128 stands for zero in the data rows.
Every row has a hidden score from 0 to 30. What is each row's score? 15 is about the middle. The score is a weighted sum of the row's numbers plus the product of two more (or one squared), each taken from its middle value.
  190  149  127  160  121   98  142  109  124  136  126   83  112  129  141  142  113  122   62  124  112  117  113  141  122  132  144  124  120  128  123   75 -> 19
  144  148  133  145  121  120  122  106   94  117  108  118  137  132  139  100  111  115  135  115  109  120  145  109  121  125  118  147  131  160  116   94 -> 11
  126  174  131  116  142  126  190  100  110  134  122  120  197  132  146  149  120  133  138  132  109  109  131  121  124  124  106   25   68  224  125  129 -> 22
  144  143   98   90  144  120   57  127  118  117  119  156  117   84  141    0  103  114  141   99  159  127  141  133  106  149  156  183  108  101  119  134 -> 16
  133  138  132   91  149  122  146  121  119  122  125  118  119  148  140   65  118  120  134  119   99    0  147  124   69  124  153  166  129  143  111  152 -> 18
  124  134  142  112  129  100  147  115  116  126  133  113  117  135  159  139  112  122   62  131  110  141  140  134  135  138  135  130  124  139  101  121 -> 17
  123  139  136  128  126  116  129  132  119  129  119  151  113  125  159  157  121  135  106  123  118  113  148  117  125  127  141  121  122  135  121  131 -> 14
  124  144  138  136   79  115   61  132  116  139  115  117  119  133  127  114  110  125  137  114  115  122   99  134  126  133  143  152  124  138  114  104 -> 13
  130  135  137  137  125  120  123  123  172  142  127  122   96  130  109  144  112  122   93  151  111  125  146  126  129  115  128  127  120  117  131  104 -> 29
  159  141  120  139  141  114  101  138  119  140  119  136  110  140  137  112  111  136  139   65  130  124  147  113  137  145  138  137  129  137  129  125 -> 12
  125  134  139  116  137  124  137  116  133  118  126  125  115  127  120  141  113  136  123  149   96  157  107  109   96  111  150  118  116  133  122  126 -> 16
  121  130  142  117   77  116  131  141  120  129  110  125  112  147  139  105   97  111  187  118  130  116  129  134  134  119  142  165  121  114  138  129 -> 14
  121  135  140  111  133  115  146  126  108  132  118  128  113  135  146  111  113  120  129  131  103   92  142  120  138  133  134  131  132  136  131  128 -> 17
  132    0  133  117  142  197  147  130  255  126  141   78  255  132   95  154  255  108  147  131  117  123  142  128  122  123   36  105  233  117  139  223 -> 24
  126  156  139  118  110  120  144  133  114  136  148  124  118  136   90   88  110  142  145  129  137  187  138  124  132  140  126  134  119  117  114  132 -> 13
  121  131  132   81  124  123  141  111  117  130  106  107  109  126  111  142  149  125  143  133  113  175  137  145  132  109  103  139  111  116  131  121 -> 13
  122  128  136  108  132  123  131  110  101  125  111  115  120  137  140  112  128  121  130  116  130   58  123  127  133  144  143  124  124  124  111  126 -> 14
  115  135  133   90  131  115  133  120  118  100  127  101  122  139  126  147  122  118  136  180  118  155  164  172  121  135   85  129  120  118  134  114 -> 14
  123  136  133  105  122  119  126  122  126  112  123  101  114  142  143  166  107  137  139  120  120  118  147  134  114  124   97  126  122  118  124  143 -> 15
  125  113  137  116  135  116  185  111  123  130  139  125  132  116   75  131  176  115  144  183  189  131   46  137  143  105   98  120  122  148  119   48 -> 27
  118  165  139  139  139  122  137  148  116  136  134  115  106  134  150   80  123  116  125  124  129  117  148  125  144  154  144  135  131  115  135  121 -> 14
  115   82  142  117  138  217  132  121  170  118  165  111  195  125   68  149  208  128  150  117  113  125  150  129  110  102  147   72  207  125  130  129 -> 13
  147  145  143  171  146   90  137  100  123  139  139  109  122  120  136  138   91  128   94  197  106  134  140  154  146  136  112  108  138  137  127  120 -> 19
  138   73  129  146  119  228  169   71  214  122  123  125  255  132   66  142  193  124  141  125  117  115  145  123  128  130    0   48  248  124  128  202 -> 25
  139  139  139  184  117  112  146  125  123  127  131  106  111  128  103  146  109  105   88  173  108  131  129  130  137  132  146  110  114  133  128  122 -> 15
  133    2  136  126  163  208  107  115  141  125  236  124  163  115  106  149  133  107  138  125  113  117  141  140  139  106  147  120  122  193  178  127 -> 28
  155  139  123  107  121  111  115  128  120  136  116  166  124  119  141  134   99  112   94   85  127   89  147  115  117  137  146  154  130  124  107  129 -> 16
   99  117  149  123  123  204  176   39  187  128  112  125  206  148  132  174  123  125  138  124  110  130  140  114  129  111   70   59  196  133  116  226 -> 24
  111  154  141   84  124  116  131  123  119  134  123  112  122  140  148  123  110  121  132  116  108  155  150  157  139  130  144  126  114  141  134  128 -> 11
  139  148  139  154  138  111  136  125   99  142   60  110  126  130  142   89  103  120  133  127  135  132  151  120  138  126  143  139  102  138  122  146 -> 12
  117   87  131  120  130  119  128  115  122  119  127  113  123  131  127  150  129  173  128  255   70  124  143  228  135  118  110  144  113  121   94  113 -> 18
  134  148  133  107  119  111  143  117  118  141  118  151  108  112  148  106  108  134  126  110  132   75  151   97  127  178  143  117  129  130  126  133 -> 13
  137  153  129  123  150  122  114  107  118  116  134  130  110  137  111  146  106  126  118  139  115  126  149  116  123  168  140  136  105  139  118  146 -> 15
  128  116  138  117  129  109  136  124  119  126  133  108  103  118  152  136  122  123  140  129  119  130  148  134  135  130  139  109  141  127  136  137 -> 12
  141  151  133  136  128  103  138  168  125  130  121  111  126  116  140  140  119  125   76  113  109  124  125  128  127  143  135  135   93  129  122  129 -> 11
  121  135  132  116  114  113  105   99  111  110  126  148  112  118  123   62  112  122  128  117  204  178   70  125  122  150  147  129  135   14  114  133 -> 22
  104  141  138  122  124  130  149  123  124  135  130  100  107  109  197  143  125  175   63  125  134  118  138  135  138  139  140  132  109  127  128  125 -> 18
  126  134  146  117  123  146   25  131  129  126  255  125  172  118  122  155  111  132  146  117  115  121  143  126  115  116  147  125  115  171  133  127 -> 14
  129  146  135  106  134  104  142  128  119  144  129  112  110  112  144  136  111  121  108  117  116   98  148  126  134  123  141  128  119  142  110  120 -> 12
  136  100  138  126  132  117  117  120  122  135  127  120  146  124  155  151  150  151  137  235  116  118  149  162  133  121    0  124  120  140  126   64 -> 22
  137   88  134  109  138  131  145  115  124  135  135  126  118  127  128  154  165  211  111  171  115  117  137  121  158  126  148  119  114  137  104  103 -> 14
   73  146  134  131  137  115   98  164  105  131  171  122  134  120  154  148  100  122  145  122  108  122  151  129  116  120  122  130   79  169  134  125 -> 10
  118   55  137  101  126  104  136  114  117  136  135  124  113  136  161  142  176  255  111  236  115  123  143  219  142  119  118  144  114  144   75  118 -> 15
  134  131    0  116  133  118  126  255  116    0  132  255  118  137  149  150  125  123  119   91  114  127  137  124  130    0  147  132  116   77  255  129 -> 28
  132  131  137   99  128  117  136  126  112  122  128  137  125  124  136  142  140  128  167  124  134  126  162  124  119  128  135  139  130  119  122  110 -> 11
  126  135  142  125  122  111  132  120  117  139  130  144  100  140  120  126  125  120  147  136  158  143   70  119  131  132  136  110  120  130  125  120 -> 19
  124  141  134  105  121  123  145  104  124  150  127  104  105  127  107  154  203  156  139  171  112  180   40  147  131  120  151  120  111  145  139  140 -> 12
  111  143  122  108  119  115  109  182  117  124  121  115  123  127  157  117  129  115  131  132  119  106   39  136  130  134  143  124  115  138  130  140 -> 14
  104  135  140  105  131  120  121  114  116  137  129  184  113  142  139  136  112  109  152  117  145  114  124  127  132  116  134  145  133   98  123  125 -> 22
  126  130  140  169  135  132  157  106  165  133   91  123  110  135  122  142  157  123  149  120  115  125  112  124  146  123   83  127  112  134  119  103 -> 15
  124  130  143  121  111  121  151   99  116  140  119  120  111  143  157   76  123  129  128  125  145  108  144  134  140  134  148  125  126  143  121   94 -> 15
  123   16  127  108  157  242  107  127  128  134  151  124  158  139  125  149  142  123  157  121  115  116  154  133  122  114  148  113  127  214  221  142 -> 28
  175  133   91  114  124  122   52  182  121  123  122  212  110  121  152  137  107  117  146  105  117  131   53  139  124  136  145  143  126   90  126  138 -> 19
  127  123  133  137  116  122  145  106  121  123  123  109  113  143  137  126  114  117  132  131  124  118  125  119  118  116  147  142  122  126  121   93 -> 14
  132  120   53  126  126  118  127  112  116  130  110  136  111  136  143  141   96  119  107  105  128  116  130  108  125  127  150  159  113  124  141  117 -> 20
  118   87  144  118  132  236  164  116  158  137  137  122  163  128  129  147  146  122  129  119  127  118  150  128  127  109  141   50  133  210  123  140 -> 20
  141  128  133  116  133  113  128  134  120  122  113  151  130  144  147  138  112  127   97  125  129  131  104  154  123  143  141  133  124  142  134  119 -> 15
  123  128  133  161  127  115  125  133  119  135  123  122   91  151  124  147  126  115  135  120  126  128   94  143  128  116  124  116  139  139  134   52 -> 14
  113  132  138  121  134  114  135  129  113  125  124  151  115  103  142  148  123  116   89  128  153  169  137   65  102  154  144  117  118  108  106  134 -> 18
  129  116  126  102  134  114  155  109  111   76  125  202  120   91  134  144  154  119  127  123  128  186  104  113  141  116  142  127  130  122  127  130 -> 14
  131  139  142  103  122  119  145  142  117  152  138  118  148  126  144  143  119  137  147  130  128  151  136  123  136  104   67  125  133  119  121  123 -> 16
  154  160  138  120  127  130  145  166  111  138  120  102  112  132  128  129   91  113  133  116  108  121  103  146  114  112  141  132  117  132  127  138 -> 14
  134  162  137  132  129  102  140  140  122  119  125  120  125  132  165  183  109  115  108  129  104  120  157  117  138  106   59  121  133  137  137  255 -> 19
  146  151  143  137  139  117  153  137  121  149  123  132  111  131  129  136  116  133  131  131  127  143  122  134  125  140  138  131  110  129  116  135 -> 12
  115  143  132  115  114  101  134  139  118  101  124  107  116  109  146  144   99  130   40  111  112  100  141  114  133  156  124  132  130  138  119  122 -> 24
  124  134  136  111  150  106  137  103  114   61  120  149  109  115  132  142  116  139  136  124  110   74  155  124  111  121  124  125  134  150  162  125 -> 15
  120  149  131  100  111  115  118  118  120  124  129  118  109  141  153  150   93  132  102  137  128  154  146  120  143  184  137  125  128  139  119  134 -> 17
  112  143  135  111  116  121   24  121  112  123  162  165  136  140  143  144  102  135  133  126  118  122  147  137  131  123  128  113  100  198  162  136 -> 20
  120   39  142  100  112  140  128  115  132  141  160  117  197  129  149  154  103  118  134  114  129  116  137  139  128  123  125  110  136  163  149  124 -> 14
  135  126  142  130  129  117  128  125  128  125  130  110  111  119  106  130  131  129  137  149  115  139  108  143  134  134  129  109  108  132  125   83 -> 12
  116  136  141  143   94  118  138  132  123  139  124  109  114  135  148  138  117  138  152  123  158  119  124  135  134  106  124  140  115  133  132   98 -> 12
  117  135  138  199   66  113   47  163  124  114  141  137  113  115   56  145  215  128  140   86  196  117    0  129  151  109   71  120  120  156  129   67 -> 11
  149  150  141  178  139  120  141  100  101  135   69  128  124  120  139  127  101  113  136  125  139  124  134  101  136  130  108  133  139  134  125  108 -> 14
  114  146  140  146  140  116  130  107  116  129  132  118  101  139  171   86  103  119  143  121  117  102  127  129  125  123  141  131  113  109  126  106 -> 15
  133  144  134  144  119  115  191  110  153  133  137  121  112  133   91  143  200  111  142  174   87  196   75  122  148  126  104  120  134  119  126   71 -> 14
  122  141  138  132  117  115  145  115  123  133  116  125  130  136  141  142  110  169   92  184  123  114  149  126  134  117  140  141  102  141  125   95 -> 17
  135  136  138  115  137  115  162  111  108  140  115  125  106  125  134  121  106  128  131  130  111  126  166  153  125  111   68  117  108  135  124  124 -> 17
  124   94  141  105  148  121  135   96  117  136  121  126  120  137  122  134  130  145  136  121  123  132  111  140  130  113  154  133  104  140  106  133 -> 13
  124   99  129   94  126  104  129  127  128  126  130  135  143  133  104  144  161  137  140  185  126  194  139  204  137  121   64  125  131  131  126  119 -> 19
  135  141  135  210  146  119  133  117   99  132  123  112  104  126  120   94  107  107  139   75  141  114  148  120  129  109  135  131  127  123  120  128 -> 11
  129  131  139  121  149  127  127  153  116  120  128  120  108  131  133   40  121  133  145  123  185  123  156  135  126  146  157  149  121   81  127  128 -> 17
  125  147   18  104  127  113  156  120  122  101  123  229  123  110  146  150  114   64  120  119  145  131  152  133  126  120  145  136  127  117  153  128 -> 19
  159  144  141  111  147   80  141  114  123  140  120  111  105  134  139  127  124  114  124  135  107  124  157  147  106  138  145  125  122  123  124  138 -> 12
  125   85  133   98  130  114  135  113  115  134  125  112  116  118  119  140  178  156  127  237  110  162  127  177  121  111  138  124  114  137  137  123 -> 17
  115  131  138  220  138  118  146   82  206  129  128  116  115  145   50  138  123  115  154  174   81  122   93  122  111  138  103  120  123  137  127   22 -> 22
  129  146  134  132  154  118  132  158  121  142   76  122  123  135  131   90  114  142  145  120  109  127  142  146  121  170  135  123  120  136  124  139 -> 10
  130  149  140  123  128  120  136  127  122  129  117  131  119  120  123  146  105  122  103  107   66  106   51   37   67  143  142  117  127  133  121  110 -> 29
  136  152  132  137  130  109  127  176  120  134  127  115  121  126  152  103  103  125  114  107  120  125  126  129  124  124  145  144  109  125  130  126 -> 11
  134   53  132  113  141  225  125  113  183  124  220  120  174  127    0  147  255  113  124  117  112  133  109  128  131  115  140  141  179  127  121  153 -> 18
  176  143   11  119  131  119  117  255  119  132  119  215  116   56  147   56  108  127   49   68  190  115  151  119  121   77  150  255  133    2  125  130 -> 23
  135   26  137  113  139  206  131  136  148  123  226  119  202  129  114  152  179  129  148  131  119  114  146  112  125  107  145  141  134  130  216  134 -> 18
  133  147  118  137  126  119  123  202  120  136  125  139   99  121  106  107  130  130  113   85  158  113   96  128  140  174  149  112  135   68  126  147 -> 13
  105  148  134  109  120  114  145  116  121  133  114  127  124  123  153   63  108  133  143  132  135  107  147  139  133  174  134  126  106  135  122  129 -> 13
  127  136  141  158  114  118  130  190  110  149  126  165  112  149  148   91  111  135  139   64  227  121  134  115  109  130  145  142  114   75  135  113 -> 13
  125  139  142  199  137  119  153  111  122  141  136  125  113  126   67  143  125  136  127  151  122  155   73  108  107  101  141  125  112  115  117  122 -> 15
  121  134  138  126  116  131  147  112  151  108  122  123  122  131   94  156  127  121  132  115  124  145  116  109  141  115  140   99  135  132  123  123 -> 15
  137  134  135  176  143  119  142  186  120  133  124  137  114  116  153   51   98  127  102   95  204  171  137  116  127  165  138  120  115   60  128  130 -> 12
  131  133  140  180  132  114  153  117  150  134   97   97  180  118  149  147  136  135  131  183  118  116  153  118  134  126    0  128  130  122  121  105 -> 16
  119  138  130  141  146  120  134  124  120  132  127  130  108  127  157  103   95  117  137  132  107  115  140  126  132  124  147  188  108   82  125  127 -> 16
  121   87  127  106  131  165  112  127  128  128  223  123  159  112  109  135  134  130  113  135  118  118  164  125  134  110  141   91  210  126  131  132 -> 21
  104   73  145   88  145  108  135  130  124  130  118   96  111  118  114  152  145  124  134  191  112  193  143  255  131  125   79  119  121  132  114  143 -> 16
  134  151  138   93  140  115  122  118  104  148   92  123  108  120  150  128  105  143  110  135  115  119  144  137  130  137  157  141  110  141  121  137 -> 13
  153  136   62  117  133  114   94  133  117  133  128  146  108  105  146  140  122  128  132  111  165  146  102  125  121  187  130  132  117   97  120  134 -> 13
  136  101  117  106  140  106  127  134  115  124  128  123  104  119  101  136  149  182   77  220   91  127  122  146  124  104  144  122  133  130  104  115 -> 20
  124  123  138  109  139  249   82  125  167  125  164  109  207  132   91  149  156  128  138  126  108  118  142  115  125  112  141   58  187  163  102  154 -> 19
  129  105  142  102  131  129  148  122  174  116  121  128  168  134  130  146  205  168  128  114  116  114  144  141  126  117   63  136  105  112  117  140 -> 14
  132  132  116  137  149  120    5  149  117  125  127  129  103  139  105  143  119  108  149  152  119  120   77  125  121  123  136  147  112  127  118  138 -> 21
  115  153  134  130  139  117  115  125  119  116  129  174  119  134  102  150  141  122  182  111  191  116  120  120  138  112  134  125  123  127  126  124 -> 23
  121  141  138  140  129  124  170  114  125  135  121  111  119  121   93  102  117  148  155  145  215  211  135  143  115  117   84  137  124  123  129  144 -> 17
  217  138  136  197  139  115  128  114  119  129  124  108  105  116  122    0  122  112  105   71  143   55  156  116  112  184  135  148  113  111  114  137 -> 11
  123  106  135  126  102  116  117  111  118  139  123  117  157  138  113  149  153  100  152  129  126  119   90  119  145  130  104  144  129  141  125   89 -> 13
  103  107  141  114  129  158  101  104  138  134  197  126  196  140  116  161  143  134  136  122  121  117  147  120  135  132  147  117  141  130  143  134 -> 14
  112  134  139  116  132  115  122  126  120  134  112  120  119  132   99  143  139  116  142  126  131  115  127  140  117  122  132  134  123  132  123  107 -> 12
  121  146  111  111  123  115  104  109  115  140  115  255  105   94  136  146  127  117  145  114  157  208   42  121  111  115  150  131  132  126  133  125 -> 20
  128  121   92  112  131  114   78  124  118  123  126  175  115  122  139  150  106  114  138   99  123  130  110  131  133  152  150  132  107  116  133  131 -> 14
  116  135  137  126  144  114  141  126  118  134  135  104  117  125  133  147  126  121  145  164  134  165  124  149  131  149  145  142  108  138  116  144 -> 11
  115  164  132  125  129  123  126  121  127  133  114  124  115  139  118  129  114  133  133  118  124  147  141  101  131  131  136  112  132  143  130  136 -> 15
  107  121  143  117  116  151  128  136  133  141   81   96  151  127  142  136  124  135  125  121  110  118  146  136  109  105  149   77  151  129  133  135 -> 11
  114  142  130  126  129  118  138  121  121  139  118  137  118  101  140   65  117  126  114  110  199  105  146  126   95  134  149  218  117  114  139  137 -> 14
  148  109  118  110   99  119   31  129  120  122  129  148  115  130  169  106  101  117  125  117  134  117  124  119  121  131  133  152  118  123  165  141 -> 23
  137  135  133  135  126   94  138  122  120  132  134   73  102  130  147  143  117  138   85  222  135  121  121  153  134  125  123  147  109  130  101   90 -> 17
  232  126  117  165  116  113  123  167  117  125  125  137  120   89  166   59   96  125   87   82  166  119  128  101  133  144  143  142  120   77  122  142 -> 15
  131  118  139  102  132  118  114  111  112  136  122  125  116  126  147  149  112  112  159  124  144  115  140  140  139  111  139  158   97  137  121  109 -> 14
  111  119  132  108  129  151  121  143  134  133  122   89  137  122  150  154  110  132  127  124  116  120  148  131  143  123  141   84  126  195  147  140 -> 12
  128  164  132  161  125  120  144  120  114  120  111  114  123  128  155  124   98  128  142  116  167  133  144  118  125  120  113  157  125  139  129  108 -> 11
  120   94  140  104  135  244   57  146  191  133  155  107  201  122   41  143  241  136  135  141  121  118  134  124  133  115  133  100  191  129  140  121 -> 19
  194  149   33  110  110  117   69  155  124  136  117  175  118   89  135  117   99  125   94   60  159  130  114  124  128  145  151  175  119  111  116  129 -> 17
  133  133  136  122  125  116  146  153   97   93  133  126  129  130  160   54  104  132  138  130  147  112  152   98  111  146  140  146   96    6  122  131 -> 14
  113  149  132  183  106  115  189  112  129  129  116  110  137  132   83  130  168  123  134  112  200  110   82  129  147  113  106  131  105  135  117   65 -> 9
  127  132  135  116  126  115  117  136  120  130  135  149  114  131  135  138  102  112  130  119  119  110  123  135  138  126  139  123  111  143  135  132 -> 17
  112  137  138  169  127  130  138  244  117  130   95  122  108  117  150  171   98  125  160   98  121  114  117  116  120  127  146  181  125  131  128  112 -> 5
  125  141  139  160   21  115  132  119  116  145   75  112  117  143  139  138  130  118  213   99  223  121  132  120  120  118  145  201  128  125  125  127 -> 6
  123  123  147   93  131  119  145  135  119  131  124  134  107  137  148  116  116  111  135  122  122  152  129  127  112  111  144  116  125  133  130  128 -> 16
  122  102  140  101  127  116  140  126  120  131  119  127  113  121  149  131  120  115  136  122  119  117   95  123  146  110  138  109  121  124  123  128 -> 16
  128    0  131  109  121  128  153   99  165  124  147  117  191  127   90  147  153  114  157  126   97  125  142  189  142  114   88  133  215  128  130  136 -> 17
  116  132  136   98  137  121  124  124  117  142  125  121  130  137  156  147  118  129  125  127  111  105  155  118  136  147  135  126   94  147  120  126 -> 11
  141   17  135   98  130  166  170  123  177  130  123  104  194  132  112  147  166  141  140  116  122  112  150  183  130  106   43  133  255  138  137  159 -> 21
   98   69  135  113  136  147  157   99  181  124  112   71  209  121  160  149  121  129  149  115  127  125  138  186  133  115   49  111  210  135  117  169 -> 14
  129  105  136  107  140  124  130  137  119  146  127  115  122  132   93  139  152  128  137  137  129  127  123  124  135  127  126  131  117  128  109  148 -> 15
  127  133  136  115  105  121  136  130  119  126  111  121  151  133  134  153  140  121  138  141  110  131  151  134  115  118   83   93  109  127  128  114 -> 11
  127  145   94  110  138  117  140  119  119   93  129  126  114   86  157   98  131  124   90  121  145  118  152  112  142  182  138  156  127  118  121  123 -> 12
  131  134   57  110  124  115  134  121  115  123  133  174  101  137  161  139  124  120  141   88  125  125  148  111  133  113  151  167  132  140  208  145 -> 17
  128  138  136  145  130  144  132   98  167  135  127  123  178  120   93  145  185  152  217  149  118  121  136  117  148   93   91  125  114  132  126  155 -> 16
  133  130  124  103  129  116  120  117  156  112  139  112  123  126  109  141  115  121  146  172  103  190  116   92  114  109  148  106  126  133  134  128 -> 18
  120    0  138  118  143  248  140  110  255  141  184  121  193  128    0  158  255  140  146  123  118  129  154  139  123  118  145  125  165  132  122  127 -> 19
  132  144  133  133  135  136  141  124  120  140  129  116  116  154  111  142  121  111  156  113  110  121   94  124  108  125  146  114  133  118  132  135 -> 14
  107   76  132  108  121  103   94  117  121  137  120  102  135  128  142  152   97  100  140  133  114  122  150  139  121  120  128   93  206  148  173  134 -> 18
  107  142  148  149  114  131  207   94  150  137  127   85  118  143  104  109  103  116  139  180  148  173   72  145  137  108   40  116  105  144  132   67 -> 21
  126  137  130  109  126  112  120  115  120  141  126  146  110  129  142  139  125  121  151  112  114  128  135  140  126  132  151  130  129  118  128  139 -> 13
  113  106  117  124  173  181   50  216  121  135  129  128  109  133  133  142  141  126  134  115  133  119  151  127  134  123  142  123  135  170  186  140 -> 21
  138  141  132  188  113  119  137  126  128  117  131  113  114  125   81  149  136  121  105  221  120  197  146  126  141  108  111  115  117  128  117  137 -> 17
   82  141  127  140  135  131  145   79  188  112   48  124  236  131  134  152  110  141  142  119  120  109  149  117  140  137   44   52  212  123  125  255 -> 21
  127  132  137  108  117  118  110  131  117  139  128  153  114  120  148    0  109  108  146  129  119  127  113  116  131  134  139  165  102   45  119  132 -> 21
  116  142  139  116  132  118  129  114  120  122  125  120  119  135  131  154  156  124  139  116  135  144  146  147  137  128  136  139  122  150  125  137 -> 9
  133  116  135  123  127  118  110  118  119  131  146  126  141  135  126  145  212  208  150  163   44  124  140  116  162  127   92  119  125  140  137  106 -> 12
  116  157  137  115   92  113   96  103  116  133  127  120  104  125  126   90  112  142  138  131  143  113   80  131  148  136  145  128  114  120  134  121 -> 17
  125  130  140  191  119  115  135  118  116  129  130  120  127  148  146  120  105  120   10  155  132  116  122  115  102  149  160  155  120  144  117  106 -> 29
  116  143  132  131  146  114  119  137  105  130   95  166  158  135   88  153  146  112  141   91  165  127  157  114  145  121  116  158  126  137  130  141 -> 15
  130  106  134  143  128  182  153   82  240  131  139  114  229  139   63  147  213  124  124  124  102  128  155  149  118  118  134   28  241  138  121  164 -> 17
  130  138  131  115  136  119  117  125  112  124  126  176  122  120  153  133  113  126  141  125  160  196  147  108  144  149  134  112  104  113  123  138 -> 14
  135  137  117  124  126  116  127  197  114  142  115  126  122  142  160  126  114  119  123   77  137  120  116  129  147  145  149  154  114  147  114  125 -> 9
  158  140   76  145  126  117  133  163  111  139  129  141  118  113  135  141  110  130  120  110  171  168  113   99  125  168  139  104  137   95  132  136 -> 12
  134  142  131  130  136  115  123  109  131  135  132  133  119  124   68  151  155  120  137  187  112  211    0  110  130  123  145  135  123  139  126   82 -> 18
  153  139   13  114  130  122  111  129  123  124  140  211  115  119  139  138  115  150   56   99  119  125  119  130  147  135  137  137  115  135  120  122 -> 21
  135  138  134  106  123  118   71  133  117  126  129  129  121  124  136  131  106  121  163  108  132  126   97  121  121  141  146  127  116  121  122   93 -> 12
  117  148  140  101  136  116  142  120  123  123  123  171  123  131  161  133  110  109  125  118  151  110  138  151  131  115  133  145  117  137  124  136 -> 20
  129  158  138   99  125  117  129  129  128  137  126  120  126  130   95  116  109  140  147  128  118  106  154   81  136  118   91  121  105  141  137  124 -> 18
  110  122   89  206  122  115   33  235  116  143  133  255  112  139  138   71  117  127  160    0  255  148   83  133  126  126  158  137  123    0  133  125 -> 16
   85  124  134  109  143  163  137   99  146  131  128   76  109  130  149  143  105  129  151  121  117  116  155  105  131  128  136  141  106  172  130  131 -> 12
  115   81  147  116  116  232  120  126  178  114  110  115  243  119   48  145  223  123  137  129  127  131  139  146  122  104   74   71  124  196  129  147 -> 14
  132  137  139  152  130  119  142  132  116  110  131  118  121  118   99  142  148  134  150  209  129  125  129  143  120  120  146  138  110  142  131  112 -> 16
  125  146  137  182  137  119  125  212  101  136  129  170  108  118  132   77  106  124  128  107  244  139  150  131  123  127  142  113  128   32  120  121 -> 19
  127  150  140  139  135  136  136  123  120  137  124  106  109  142  140  163  132  124  171  129  116  123  155  125  132  126   90  115  129  132  124  140 -> 13
  127  145  145  238  126  115  130  106  131  128    4  119  129  124  150   77  113  110  109  117  134  117  146  121   97  125  146  163  116  139  123  151 -> 12
  126  130  142  113  119  137  141  117  115  133  130  119  110  140  113  139  129  145  130  125  117  111   42  117  122  103  136  145  129  142  129  141 -> 19
  119   78  147   94  142  128  152  125  127  143  128  104  148  124  123  145  165  128  135  145  134  128  123  151  144  106  105  123  123  147  129  120 -> 16
  125  123  136  102  118  107  137  115  121  139  135  114  115  118  152  131  110  121  132  117  119  117  128  126  138  129  151  134  130  137  130  121 -> 12
  138  145  138  126  135  118  131  138  116  135  122  135  109  119  124  134  110  142  133  127  129  126  138  130  129  123  147  126  123  126  127  128 -> 14
  116  139  140  187  105  119    0  175  121  116  119  135  135  123  132   21  106  137  139   68  186  114   65  137  140  160  131  155  108  110  121  137 -> 13
  121  155  139  112  119  114  145  111  122  147  116  157  123  129  142  139  121  136  143  125  150  175  152  147  139  132  156  115  130  125  129  132 -> 13
  126  140  129  110  123  114  138  129  121  102  129  147  128  130  152  121  121  122  145  109  134  128  152  102  128  163  123  136  109  102  127  129 -> 11
  133  134  127  112  134  118  139  122  117  123  131  122  112  126  148  123  135  127  131  113  131  107  158  136  139  131   89  117  127  125  100  139 -> 14
  120  146  115  122  128  116  136  141  117  116  119  110  126  138  149   91  108  120   79   96  123  123  153  126  114  181  152  168  100  127  146  129 -> 14
  127  135  138  156  139  114  124  109  116  138  115  114  110  136  158  118   97  139  131  120  123  137  144  131  113  117  129  162  122  139  125  138 -> 13
  124  141  139   91  124  119  135  125  127  139  128  110  119  141  123  136  130  119  145  133  154  133  127  117  135  124   63  133  119  125  133  116 -> 19
  127  129  116  111  119  116  112  135  118  128  127  164  123  106  144  135  118  120  134  109  122  138  130  121  120  111  134  138  120  128  136  135 -> 13
